128 stands for zero in the data rows.
Some points:
[ 86  75 123 147  73 125 209  89 161 113  87 149 113  96  79 166 133  96
 171 118 116 114 156 152 142 220 168 146 173  86  85 119 132  88 179 144
 146 157 195 134 151 111 117  78 127 147 149 108]
[175  86  88 184 166 151 135 159 137  73 157 138 158 127 153 118  83 170
 127  92 184 126 118 123 154 132 114  99 109 106  96  93 150 177 163 180
  82 121 152 157 145 151 192 159 144 124 146  96]
[124 166 122  77 122 195 141  99 121 112 133 207 118  78  84 156 116 165
 125 140 192 108 141  92 178 100 101 151 105  86 161 126 152 112 114 141
 120 130  84 162  90 118  98  98 102 153 179 166]
[159 132 111 164 136 135 124 151 152 173 205  95 123  61 148  72 124 197
 139 109  76 104 140 137 124 136 117 120 135 112 115 136 138  90 118 135
 173 145 146 142 137 112  67 182  83 104 156 151]
[131 147 100 176 139 165 104 126  42 146  88  95 141 147 106 144 139 177
 180 146 135 147  99 122  96 151 137 119  92  90 128 164  72 136 133 183
 102 146 183 111  94 136  78 121 103 136 118 106]
[104 106 135 168 105  98  90  82 109 152 127 135 150 152  86 171 170 146
 148 148  88 129 141  94 106 121 145  98 136 110 161 150 116 116 149 110
  63 117 106 183 117 130 176 197 132 103  49 176]
[103 150 119 162 144 128 130 114 201 135 114 106 122  52 119 155 144 118
  52  97  97 104 106  78 110 122 156 171 162 127 156 124 148 153  95 157
 116 108 166  91  72 154 114 173 124 144  99 131]
[131 192 116  87  91  42 113 142 157 109 114 121 108 159 114 101 134 120
 134  85 124 113 139 182  96 115 151  90  77  83 164 100 139 166 164 132
  70 109 149 179 145  99  80 115 132 103 183 137]
[135  68 135  41 148 146 130 193 149 100 147 150 110 163  61 103 108 181
 134 107 102 117  65  79 130  98 171 158 130 158 153 142 126 104 141 152
 119  80 155 112 188 150 117 120 150 126  77 120]
[114 157 115 138 150 131 117 128 117 117  97 217 122 193 152 141 116 122
 112 205  89 149 176 128 126 119 145 158 154 111  61 135 157 139 126 161
 173  89 122 165 157 192 100 151 131  97 130  74]
[147 112 121 166 182 126 102 111 143 132 117 117 152 133  93 101 118  49
 151 106 104 146 189  65 154 154  92 129  81 148 137  71 129 118  65 136
 141 119 161 188 185  98 129  93 110 194  80 161]
[113 105 154 150 115 168 119 197 188 129  54  67 101 126 117 114 163 126
 122 178 107 151 137 174 146 125 147 146 106 152 166 138 172 161 114 143
 115 136  73 126 148  82 134 125  95 114 145  97]
[181 121 146  94 118 148 103  95 144 160  66 138 165 121 147 197  57 117
 114 106 128 105 127 128 113 107 115 188 101 162 168  99 136  97 164  92
 115 174 157 171 127 130 114 148 106  81 124  84]
[118 120  82 113 143 101 109 151 110 100 143 204 171  73 140 115 166 120
  90 117  75  76 129 149  89 139 114  96 110 173 176 175  98 126 162 135
 169 163 150 144 129 124 188  80  83 136 122  71]
[127 103 132 140 127 158 120 174 151 164 119  95 133 166 154 168 135 121
 140 128 127 168  87  99 103 159  64 146 139 105 155  95  82 118 120 145
 160  73 129 141  94 132 180  30  72  73 162 141]
[118 162  35 138 129 117 206 145  95 148 136 139  86 175 110 158 126 145
 133  88 125 114 150 163 132 103 101 161 152  97 154 104 125 113  50  75
 137 143 158  89 170 120 174 141 134  57 118 144]
[163 177 172  70 136 109 171 163 123 133  82 133 163  98 179 133 178 155
 116  76 162 237 161 113 139 158 124 106 126 137 104 173 122  82 154 125
 123 158 140 121 163 146 133 156  95 130  86 164]
[127 194 141 146 131 164 117  89 130  79 169 107  94 177 130 150 151 190
 131 115 105 123 132 109 129 135 196 128 103 130 135 121 157 167 128 115
 180 210  82 117 144  94 176  99  89 149 106 103]
[111 140 159 113 116 131 126 120 111  65 163 115 139 129 102 121 140  76
 103 154 165 104 152 184 132 171 119 142  63 137 119 138 118 100  57 119
  90  91 130 106 117 200 162 163  96 100 147 106]
[102 100  85 105 145 137 105  81  92 127 125 108 152 102 177 128  72 143
 115  87 139 129 197 127  98 156 186 142 115 159  94 102 147 134 160 113
  97  40  77  52 139  90 110 114  70 113 115 140]
[ 87 167 192 182 130  80 166 140 116 156 147 158  98  61 154 150  78 130
 138 144 132 143  76 140 119 128 124 177  68  98 138 106  55 160 150 109
 137  93  98 108 199 109 149 138 166 161 117 103]
[196 101 103 145 174  81  73 100 114 102  79 126  51 118 144 179 151 159
 121 143  97 132  83 161 183 160 112  83 151 158 145  98 160  76 143 110
 116 109 114 114 126 145 121 135 127 174 157 141]
[141 182 127 136 186 128  81  96 195  94 186 130  89 157 113 168 159  86
 151  95 135 134 120 131 107 151  81 149 109 129 114 183 103  91 169 173
 133 112 110  81 139 120  96 139 171  86 133 124]
[ 72 123 145  99 166 127 134 115 154 175 142 125 107 156 159 152 102 174
 125 169 118 119 135 121 160 186  57  94 145 131 131 192 153 183 129  47
 108  96 170 161 143 104 119 140 119 146 143 103]
[154 124 102 145  91 116 117 129 113 150 159  65 154 132 170 104 163 111
 155 167 177  88 169 104 142 106 110 181 135 159 164 181 173  83 202 120
 153  98 140 139 123 108 147 121 180 136 115 105]
[152  80 119 138  45 152 140 140 119 130 135 163  81 165 213 167 146  84
 133  88 179 111 113 126 106 140 108 111 141 152 146 130 112 129  79 156
 130 157  96 123 165  97  90 178 133 168 113 115]
[144 150 173 102 131 117  95  95 167 131 138 116 188 128 112 130 146 173
 142 144 151 127 106 139 109 110 122 147 195 151  47 120 125 104  71 145
  81 150 150 147 145  40 184 122 159 124 158 108]
[103 126  74 113  92 207 135 102 103 101  80 113  88  96 117  59 134 137
  97 106  76 173 117 133 105 148  54 153  82 160  77 139 124 145 146 110
 109 144 117 159 106 109 139 156 199 124 118 133]
[108 141  94 136 165  99 234 134 168 119  91  98 161 127 104 135  81 126
 164 191 156  99 110 135  92  99 107  86 102 138 135 142 154 106 142 185
 153 138  63 138 143 139 139 161 112 125 108 177]
[ 74 133 155 138 123 144 140  97 100 121 182 152 158 163 171  98  89  77
 139 118  83 172  58 128 194 149 152 122 118 149 174 140 195 115 146 158
 102 159 147 102 115 125 134 111 149  88 155 183]
[ 79 107 130 182 118 129 137 130 138  94 136 182 166 103 121 105 172 162
 196  80 129 143 113 138 103 108 114 126 181 183 150 138 121 122  84  91
  97  89  53 159 126 143  73  91 132 120 140 118]
[133 119 118 113 159 122 126 132 170 180 135 160 157 166 123 102 114  78
 169  84 110 142  83 169  90 106 105 129 150 115  95 119 164 165 149 102
 127 161 120 101  59 148 132 157  77 188 116 107]
[120 109  96 100 143 118 109 139 114  61 157 107 167 158 125 125 124 109
  99 204 156 142  60 147 101 149 147 153 124 138  94  93  85 119 121  56
 165 165 130 152 137  97  58 154 104 124 127 170]
[155 138 133 156 103 151 109 164 132 133 133 142 158  95 151  90 144  89
 103 161 101 125 120  61 129 148 139  94 158  40 127  95 158 116 126 104
 101 157  90 125 157 139 101 135 136  74 134  80]
[159 116 207 125 129 148 190 122  57 142 132  86 107 147  97 126 133 100
  71  97 100  59  91  91  94 133 108  80 139 130  78 136 135  95 150 107
 114 102  91 131 146 134 145 122  98 143 166 129]
[197  57 164 134 128 137 183  88 125 127 178 113 143 144  99 168 139 112
 110 137  82 205 193 133  95  48 137 116 104 132 151 159 113 166 123 119
 125 124 158 124 122 120  86 129 133 139 187 108]
[ 51 104 142 132 168 129  85 159 110 158 104 130 129 140  74 131 142 117
 134 104 194 117 150 100 152  91 118  54  91 125 115 112 139  95 131 101
 154 173 132  68 114 106 103 141 160 111 131  61]
[104 150 153 155  83  99 135 189 162  91 113 162 138 177 170 134 152 174
 103 121  99 103 159  67  97 106 119 125  85 139  94  77 145 103 149 106
 155 104 160 107  56 120 132 124 159 170 149 178]
[132 124 135  94  96  84 123 113 100 156 130 126 159 133 141 112 139 178
 119 175 120 118 125 133  87 168  99 145 112 122 165 117 195 138  59 181
  94 141 152  65 146 152 109  99 152 187 117 119]
[195 172  95 129 119 171 120 154 123 209 145 156 158 129  84 125 128 115
 112 120 137 127 100 193 127 155 174 140 103  98 108 140 157 117 119 102
 154  84  86 142 119 124 135  89 186 165  84 137]
[130 107 115 110 220  93 155 111 108 175 102 141 120 139 141 100 179 109
  68 138 171 114 151  88  94 182 168 147 158 156 154 118  99 192 139 156
 124 162 102 140 107 128 119 108 193 104 169 163]
[ 73 150  72 105 122 131 129 145 134 186 152  84 112 124 145 145 123 118
 145 143 102 152 132 106 159  78 169 139 135 171 108 100  78  65 128 143
  71 164 105 152 137 193 149 131 127 192 197  95]
[123 128  97 148  82 103  65 187  95 105 114 104 168 116  79 180  88  99
 102  87 151 136 132 110 145 137 145 148 169 129 109 218 138 187 122 119
 159 135 129 132 154 145 143 149 124 160 190 188]
[136 144  87 103 107 149 136 102 149 138 108 115 153 123 171 128 184 100
 125 137 113  72  94 120 218  52 129  84 119 124  75 149  81 194 125 143
 107  94 150  98 164 109  99  94 106 121  95 153]
[108  98 159  76 144  80 140 111  89 108 120  67 140 148 150 112 150 142
 166  61 115  94 124 135 183 130 135 187 132  71 125 119 125 146 105 157
 190 116  95 198  88 150 128 159 139 124 106  88]
[122  78 139  84 113  90  74 122  99 166 142 162  56  59 122 131 140 106
 185 162 130 152 116 119 101  89 127 128 109 117  71 122 171 152 111 165
 169 135 136 122 120 109 179 139 110  82 138 167]
[142 190 160  82  98 187 128 139 113 130 151 115 137 117  87 141 141 124
 175 149 120 111 153 153 132 163 110  90 187 196 168  29  96 187 170 155
 166 104 147 106 127 155 131 181 139 130 121 136]
[121  65 159 143 100 161  96  89 192 165 130 123 104 139 148 112 132 166
 120 119 172  95 149 158 119 140 165 111  95 127 112 131 103 133 134  90
 131 170 143 137 148 239 140  96 144 105 115 191]
[158 155 161 164 172 159 151 126 104 106  71 152 100 124 149  61 153  97
 194 144 156 111 115 127 125 107 188 159 132 123 150 160 126 114 114  65
 126  90 188 107 115 122 163 166 106 142 165 135]
[161 106 114 138  69  72 149 109 164 161 123 165 136 167  81  72  96 151
  98 144 140 157 128 125 213 165 145 125 111 140 144 133  52 108 117 142
 159 109  99  91  74  88 153 165 106 109 139 100]
[114 151 139 100 122 155 113 120 140 119 128 111  88 115 168 126  47 112
 110 131 143 139 129 131  86 119 194  35 149 137 145 164 116  99  64 155
 151  99 155 185  80 100 127 117 166 128  99 116]
[167 151 144 110 116 107 102  95 138  83  79 110 122 133 128  76  41 121
 168 137  95 106 156 110 116 119  77 127 165  90 152 156  77 146 116 101
 139 169  84  61 144 165 139  91 162 128 130 142]
[ 81 132 164 162 133 140  93 100  98 134 131 140 112 157 122  67 118 138
  32 120 158 139 145 200 127  62  97 144 192  92 156 107 119  94 173 182
 142 128 145 135 167 112 123 123  96 154 115 153]
[127 116  93  88 113 107 129 120 140  74 180 102  97 107 124 123 142 114
 116 161 176 190 126  97 108 117 122 117 158  65 150 113 137 139 159  87
 112 115 135 124  99 139 144 117 113 168  80  97]
[135 161 133 173 113  86 150  87 105 119 124  96 136  89 109 145 122 138
 107 128 164 175  86 133 158  92 117 109 129 187 108 107 171 152 120 109
 180 128 146 128 116 175  94  72 146  84 103 100]
[154 143 157 152 132 107 142 206 104 128 160 137  63 126 116 126  93 112
 135 140 140 101 172 133 157 129 117 168 160 172  84 145 120 143 136 135
  41 176 134 143  65 116  93  81  93 106  52 140]
[119  87 149 127 175 156 139 180 110 101 135 127 176  89 163 178 137 124
 129 145  75 114 166 202 165 108 140 119 135  81 149 107 102 117 119 118
 130 141 112 101  92 104 141 120 198 123 123 157]
These points spread out most along one direction. Take the direction at right angles to it along which they spread out most. Go by this last direction. For each point below, how far along it does it lie, from 0 to 99? 50 is the average, and the first point above lies past it. One standard deviation of the points above along it is 16.
[197  57 164 134 128 137 183  88 125 127 178 113 143 144  99 168 139 112
 110 137  82 205 193 133  95  48 137 116 104 132 151 159 113 166 123 119
 125 124 158 124 122 120  86 129 133 139 187 108] -> 67
[120 109  96 100 143 118 109 139 114  61 157 107 167 158 125 125 124 109
  99 204 156 142  60 147 101 149 147 153 124 138  94  93  85 119 121  56
 165 165 130 152 137  97  58 154 104 124 127 170] -> 31
[ 74 133 155 138 123 144 140  97 100 121 182 152 158 163 171  98  89  77
 139 118  83 172  58 128 194 149 152 122 118 149 174 140 195 115 146 158
 102 159 147 102 115 125 134 111 149  88 155 183] -> 40
[161 106 114 138  69  72 149 109 164 161 123 165 136 167  81  72  96 151
  98 144 140 157 128 125 213 165 145 125 111 140 144 133  52 108 117 142
 159 109  99  91  74  88 153 165 106 109 139 100] -> 60
[104 106 135 168 105  98  90  82 109 152 127 135 150 152  86 171 170 146
 148 148  88 129 141  94 106 121 145  98 136 110 161 150 116 116 149 110
  63 117 106 183 117 130 176 197 132 103  49 176] -> 53
[135  68 135  41 148 146 130 193 149 100 147 150 110 163  61 103 108 181
 134 107 102 117  65  79 130  98 171 158 130 158 153 142 126 104 141 152
 119  80 155 112 188 150 117 120 150 126  77 120] -> 29
[108 141  94 136 165  99 234 134 168 119  91  98 161 127 104 135  81 126
 164 191 156  99 110 135  92  99 107  86 102 138 135 142 154 106 142 185
 153 138  63 138 143 139 139 161 112 125 108 177] -> 45
[142 190 160  82  98 187 128 139 113 130 151 115 137 117  87 141 141 124
 175 149 120 111 153 153 132 163 110  90 187 196 168  29  96 187 170 155
 166 104 147 106 127 155 131 181 139 130 121 136] -> 40
[122  78 139  84 113  90  74 122  99 166 142 162  56  59 122 131 140 106
 185 162 130 152 116 119 101  89 127 128 109 117  71 122 171 152 111 165
 169 135 136 122 120 109 179 139 110  82 138 167] -> 45
[ 51 104 142 132 168 129  85 159 110 158 104 130 129 140  74 131 142 117
 134 104 194 117 150 100 152  91 118  54  91 125 115 112 139  95 131 101
 154 173 132  68 114 106 103 141 160 111 131  61] -> 45
[103 126  74 113  92 207 135 102 103 101  80 113  88  96 117  59 134 137
  97 106  76 173 117 133 105 148  54 153  82 160  77 139 124 145 146 110
 109 144 117 159 106 109 139 156 199 124 118 133] -> 43
[147 112 121 166 182 126 102 111 143 132 117 117 152 133  93 101 118  49
 151 106 104 146 189  65 154 154  92 129  81 148 137  71 129 118  65 136
 141 119 161 188 185  98 129  93 110 194  80 161] -> 79
[155 138 133 156 103 151 109 164 132 133 133 142 158  95 151  90 144  89
 103 161 101 125 120  61 129 148 139  94 158  40 127  95 158 116 126 104
 101 157  90 125 157 139 101 135 136  74 134  80] -> 46
[154 143 157 152 132 107 142 206 104 128 160 137  63 126 116 126  93 112
 135 140 140 101 172 133 157 129 117 168 160 172  84 145 120 143 136 135
  41 176 134 143  65 116  93  81  93 106  52 140] -> 51
[132 124 135  94  96  84 123 113 100 156 130 126 159 133 141 112 139 178
 119 175 120 118 125 133  87 168  99 145 112 122 165 117 195 138  59 181
  94 141 152  65 146 152 109  99 152 187 117 119] -> 36
